In the rows, zero is written as 100.
Rotation paths and how fast each direction turns (degrees per step)
Each turn is a multiple of 5 degrees from 10 to 175, or 0.
Each row of a path follows its step; steps can be skipped.

step 0: 127, 95, 81, 92, 136, 114, 88, 79, 130, 91, 70, 92, 100, 121, 83, 130, 84, 113, 108, 116, 115, 126, 85, 100, 91, 107, 70, 95
step 1: 82, 100, 125, 115, 90, 120, 86, 98, 94, 134, 119, 114, 116, 77, 128, 140, 93, 135, 114, 106, 84, 126, 91, 94, 92, 81, 96, 99
step 2: 120, 88, 133, 114, 76, 89, 120, 137, 118, 99, 129, 118, 97, 95, 76, 83, 91, 110, 128, 120, 97, 80, 109, 108, 113, 116, 110, 127
step 3: 75, 118, 104, 78, 121, 94, 78, 109, 129, 95, 93, 71, 96, 122, 93, 101, 95, 86, 102, 106, 148, 105, 114, 80, 125, 124, 113, 117
step 4: 90, 104, 98, 105, 144, 130, 99, 101, 125, 114, 82, 100, 103, 91, 123, 119, 80, 111, 78, 88, 83, 88, 102, 124, 124, 90, 60, 87
step 5: 151, 105, 92, 103, 78, 105, 75, 100, 119, 118, 126, 120, 102, 106, 84, 130, 95, 115, 115, 116, 84, 125, 85, 129, 89, 105, 94, 91
step 6: 87, 104, 152, 102, 100, 94, 121, 110, 89, 102, 108, 100, 111, 124, 93, 117, 83, 123, 136, 108, 132, 120, 102, 82, 84, 88, 116, 122
step 7: 73, 76, 114, 91, 112, 102, 84, 142, 133, 92, 92, 106, 109, 68, 110, 92, 101, 98, 103, 118, 101, 71, 108, 75, 124, 116, 82, 124
step 8: 100, 136, 73, 99, 109, 98, 99, 101, 136, 123, 112, 77, 72, 98, 94, 116, 87, 105, 74, 110, 93, 105, 119, 133, 128, 126, 110, 107
step 9: 132, 102, 119, 129, 133, 129, 98, 74, 110, 101, 95, 106, 117, 135, 89, 114, 88, 116, 115, 93, 116, 120, 78, 107, 120, 98, 85, 80
Directions:
98, 107, 103, 100, 107, 97, 106, 89, 108, 98, 90, 101, 85, 110, 95, 99, 99, 98, 111, 106, 111, 110, 95, 94, 94, 103, 115, 91 => 125
88, 100, 84, 100, 92, 83, 111, 95, 97, 92, 107, 106, 101, 104, 101, 102, 108, 103, 104, 92, 103, 96, 95, 97, 104, 98, 90, 88 => 0
104, 95, 91, 92, 95, 104, 81, 100, 106, 97, 105, 102, 104, 95, 89, 109, 108, 84, 106, 100, 96, 104, 92, 86, 105, 104, 104, 99 => 155
100, 103, 92, 107, 88, 107, 99, 116, 100, 98, 100, 114, 78, 103, 105, 100, 91, 91, 99, 104, 95, 98, 96, 105, 97, 105, 97, 101 => 125
89, 102, 101, 99, 96, 98, 100, 100, 110, 122, 91, 102, 105, 94, 100, 97, 103, 98, 104, 106, 83, 92, 101, 102, 94, 102, 101, 86 => 115
104, 104, 97, 87, 105, 105, 102, 100, 97, 104, 97, 86, 92, 114, 109, 95, 110, 101, 101, 105, 90, 99, 84, 105, 115, 100, 94, 102 => 80
104, 110, 90, 98, 108, 108, 104, 101, 92, 110, 96, 99, 98, 83, 91, 103, 100, 105, 98, 94, 114, 93, 87, 103, 97, 111, 95, 97 => 85
102, 103, 103, 101, 89, 90, 81, 100, 104, 98, 99, 96, 102, 99, 114, 93, 106, 109, 91, 105, 110, 106, 95, 102, 92, 114, 97, 95 => 155

step 0: 106, 101, 118, 85, 122, 95, 111, 97, 82, 89, 127, 141, 87, 103, 108, 98, 67, 133, 107, 79, 96, 74, 130, 103, 100, 86, 129, 119
step 1: 81, 111, 83, 93, 120, 85, 122, 113, 99, 87, 76, 108, 127, 115, 106, 90, 90, 96, 118, 112, 78, 136, 122, 111, 102, 127, 56, 120
step 2: 129, 58, 137, 122, 96, 95, 105, 96, 122, 141, 84, 96, 99, 101, 123, 90, 98, 96, 68, 73, 114, 111, 108, 93, 99, 104, 80, 102
step 3: 100, 75, 92, 93, 118, 114, 119, 74, 101, 71, 126, 102, 81, 109, 84, 97, 106, 93, 122, 83, 93, 89, 61, 83, 118, 70, 65, 86
step 4: 82, 91, 76, 105, 111, 106, 75, 110, 75, 134, 117, 103, 80, 114, 113, 135, 101, 113, 128, 85, 84, 92, 121, 81, 86, 112, 109, 139
step 5: 118, 124, 124, 120, 122, 97, 86, 124, 94, 91, 113, 128, 145, 119, 97, 92, 75, 71, 94, 121, 102, 112, 108, 77, 114, 90, 88, 114
step 6: 103, 79, 80, 131, 70, 124, 111, 109, 109, 109, 94, 99, 114, 108, 121, 71, 102, 114, 121, 93, 143, 96, 85, 114, 109, 132, 73, 93
step 7: 113, 89, 89, 60, 100, 102, 125, 100, 130, 109, 136, 78, 105, 123, 109, 106, 105, 121, 75, 90, 111, 87, 93, 74, 107, 62, 110, 114
step 8: 99, 92, 82, 87, 97, 112, 115, 109, 56, 87, 114, 155, 93, 131, 77, 116, 115, 105, 105, 89, 84, 100, 132, 112, 92, 107, 97, 88
step 9: 71, 88, 134, 114, 145, 89, 110, 136, 95, 120, 78, 93, 116, 120, 111, 78, 89, 120, 102, 124, 95, 102, 108, 114, 95, 99, 100, 125
Directions:
91, 100, 103, 101, 108, 84, 100, 103, 75, 96, 100, 107, 102, 95, 100, 108, 97, 106, 101, 110, 103, 92, 99, 92, 100, 105, 105, 106 => 85
101, 92, 91, 101, 88, 91, 97, 114, 102, 95, 99, 114, 92, 91, 102, 98, 113, 90, 106, 89, 103, 99, 105, 98, 94, 111, 100, 99 => 170
89, 89, 108, 88, 87, 90, 109, 94, 101, 92, 94, 99, 109, 108, 104, 106, 100, 103, 96, 96, 103, 99, 115, 108, 103, 95, 95, 96 => 55
103, 105, 90, 93, 105, 91, 103, 106, 103, 106, 93, 88, 98, 102, 110, 103, 100, 97, 115, 105, 100, 85, 95, 114, 93, 95, 91, 108 => 130
114, 99, 97, 102, 104, 103, 100, 105, 89, 87, 107, 97, 113, 89, 95, 103, 93, 103, 105, 90, 97, 100, 103, 107, 94, 93, 92, 84 => 145
106, 93, 102, 107, 99, 94, 90, 97, 101, 94, 92, 99, 111, 97, 100, 90, 101, 102, 87, 105, 112, 107, 89, 108, 94, 106, 89, 113 => 90
